In the rows, zero is written as 128.
Each path below is one point turned by a fixed rotation once a step. After each direction that follows a path, write how fast that rotation turns it, in deg/step (0 if it stays still).
Each turn is a multiple of 5 degrees from 10 to 175, or 0.
Each row of a path follows its step; steps can be skipped.

step 0: [126 128 134 129 129 122 120 129 124 132 125 132 126 120 130 123 132 127
 129 117 131 124 127 115 128 129 121 128 138 126 136 123 128 135 129 126
 132 130 144 125 131 136 133 123 129 134 140 122 124 117 132]
step 1: [135 125 130 126 136 133 127 133 130 119 131 123 134 122 129 132 140 123
 136 130 132 124 133 131 124 116 141 131 143 129 127 124 129 127 136 133
 125 137 129 123 134 122 133 127 129 128 122 124 119 122 123]
step 2: [131 136 132 129 126 140 130 120 123 123 125 123 127 129 140 121 134 135
 123 133 128 119 133 125 128 131 128 128 124 128 133 120 120 136 140 122
 130 134 136 123 125 128 120 119 132 132 118 135 132 125 126]
step 3: [135 126 125 129 133 126 130 121 123 130 132 126 122 119 128 131 116 129
 129 119 125 110 127 128 127 124 137 144 131 134 129 130 131 132 132 122
 136 126 131 126 132 136 137 125 124 126 125 124 139 129 124]
step 4: [124 124 138 126 132 126 124 124 130 130 124 129 122 128 130 123 137 123
 134 113 123 126 127 118 129 135 141 131 129 128 132 124 122 136 139 139
 120 131 127 129 133 134 135 132 126 140 133 131 126 130 130]
step 5: [129 131 126 131 120 123 133 125 131 116 135 134 117 118 130 129 138 115
 134 138 128 124 134 138 124 126 129 139 130 128 123 132 125 129 139 132
 128 135 129 126 128 128 131 127 135 134 123 130 127 121 136]
step 6: [125 133 132 124 130 132 132 133 115 124 127 122 124 112 139 123 133 130
 123 126 127 129 140 116 131 134 134 128 122 125 126 135 129 126 128 126
 135 132 129 132 124 129 130 123 126 129 129 134 140 118 124]
step 8: [115 130 134 128 129 124 132 122 133 122 124 128 123 127 134 126 134 127
 132 122 125 121 133 124 130 129 121 127 134 128 139 126 140 136 135 138
 130 130 136 138 132 126 124 127 115 131 124 133 124 126 139]
step 9: [128 130 130 123 127 114 126 125 125 119 126 133 122 114 130 130 129 127
 127 128 133 119 131 124 129 117 121 125 136 124 121 128 126 117 133 137
 132 132 136 115 137 125 130 128 133 131 127 128 129 124 121]
[126 129 127 128 127 125 129 131 126 128 131 127 127 126 127 126 128 125
 130 131 123 130 128 126 127 130 128 129 126 127 127 131 128 130 127 129
 128 127 127 129 129 128 128 129 128 128 128 130 129 129 129]	40
[131 131 125 127 127 129 127 127 124 129 127 128 127 127 130 126 126 129
 129 125 127 129 126 130 129 129 129 128 127 128 131 127 129 127 126 127
 126 128 129 130 129 129 131 129 127 125 128 127 129 129 129]	95

step 0: [122 125 121 116 143 124 125 126 130 134 126 128 130 130 132 125 131 128
 124 136 134 127 124 126 128 124 138 127 127 134 132 124 126 125 131 123
 130 130 130 139 125 128 120 124 132 119 128 132 135 137 138]
step 1: [126 130 123 129 141 131 130 128 126 142 132 130 130 131 135 128 128 126
 130 130 137 128 131 124 127 127 142 128 129 131 130 132 131 130 133 115
 125 130 128 136 136 134 123 123 137 132 130 132 126 136 131]
step 2: [126 135 123 136 140 132 138 131 127 133 135 133 120 133 134 129 131 127
 134 129 127 126 123 128 127 128 135 123 128 133 133 119 128 124 131 119
 122 126 127 128 127 137 128 125 135 133 130 142 130 127 129]
step 3: [123 141 132 131 136 132 134 124 128 125 131 130 124 118 134 130 133 129
 128 130 132 129 130 127 128 127 123 115 126 123 133 123 133 127 137 127
 119 126 128 130 127 131 131 122 139 135 128 141 127 129 130]
step 4: [124 135 123 137 121 128 131 124 128 124 134 132 118 125 126 128 126 125
 131 134 131 132 136 133 126 124 121 120 131 126 135 133 128 127 135 128
 121 118 124 122 128 121 130 124 138 133 126 137 131 137 133]
step 5: [122 131 132 129 131 121 120 124 127 123 127 135 112 129 126 124 129 127
 133 130 130 139 133 132 132 127 125 122 132 126 129 133 129 121 128 139
 125 123 120 124 127 126 122 127 129 132 123 134 137 131 137]
step 6: [124 119 131 128 131 128 121 133 127 129 128 131 114 123 130 119 134 130
 127 123 131 140 135 124 131 128 127 129 126 126 128 140 131 126 127 128
 122 127 129 129 131 113 122 122 126 128 123 133 139 130 130]
step 7: [134 127 121 122 130 127 119 126 131 136 135 132 113 126 138 122 129 123
 125 127 121 133 132 116 131 128 130 129 128 133 124 136 124 125 123 126
 126 129 128 129 122 117 124 132 130 126 126 131 138 128 125]
step 9: [135 136 122 131 132 133 125 137 125 130 132 133 130 130 131 134 133 112
 129 129 123 125 121 120 138 129 126 127 123 126 132 133 127 131 129 121
 119 122 128 133 122 123 128 127 123 127 119 130 124 125 125]
[130 130 127 128 133 129 130 129 128 128 129 126 131 129 129 128 125 128
 127 129 129 128 127 129 129 129 127 128 130 126 132 129 128 128 126 129
 128 126 130 128 127 130 129 127 128 131 128 128 129 129 125]	45
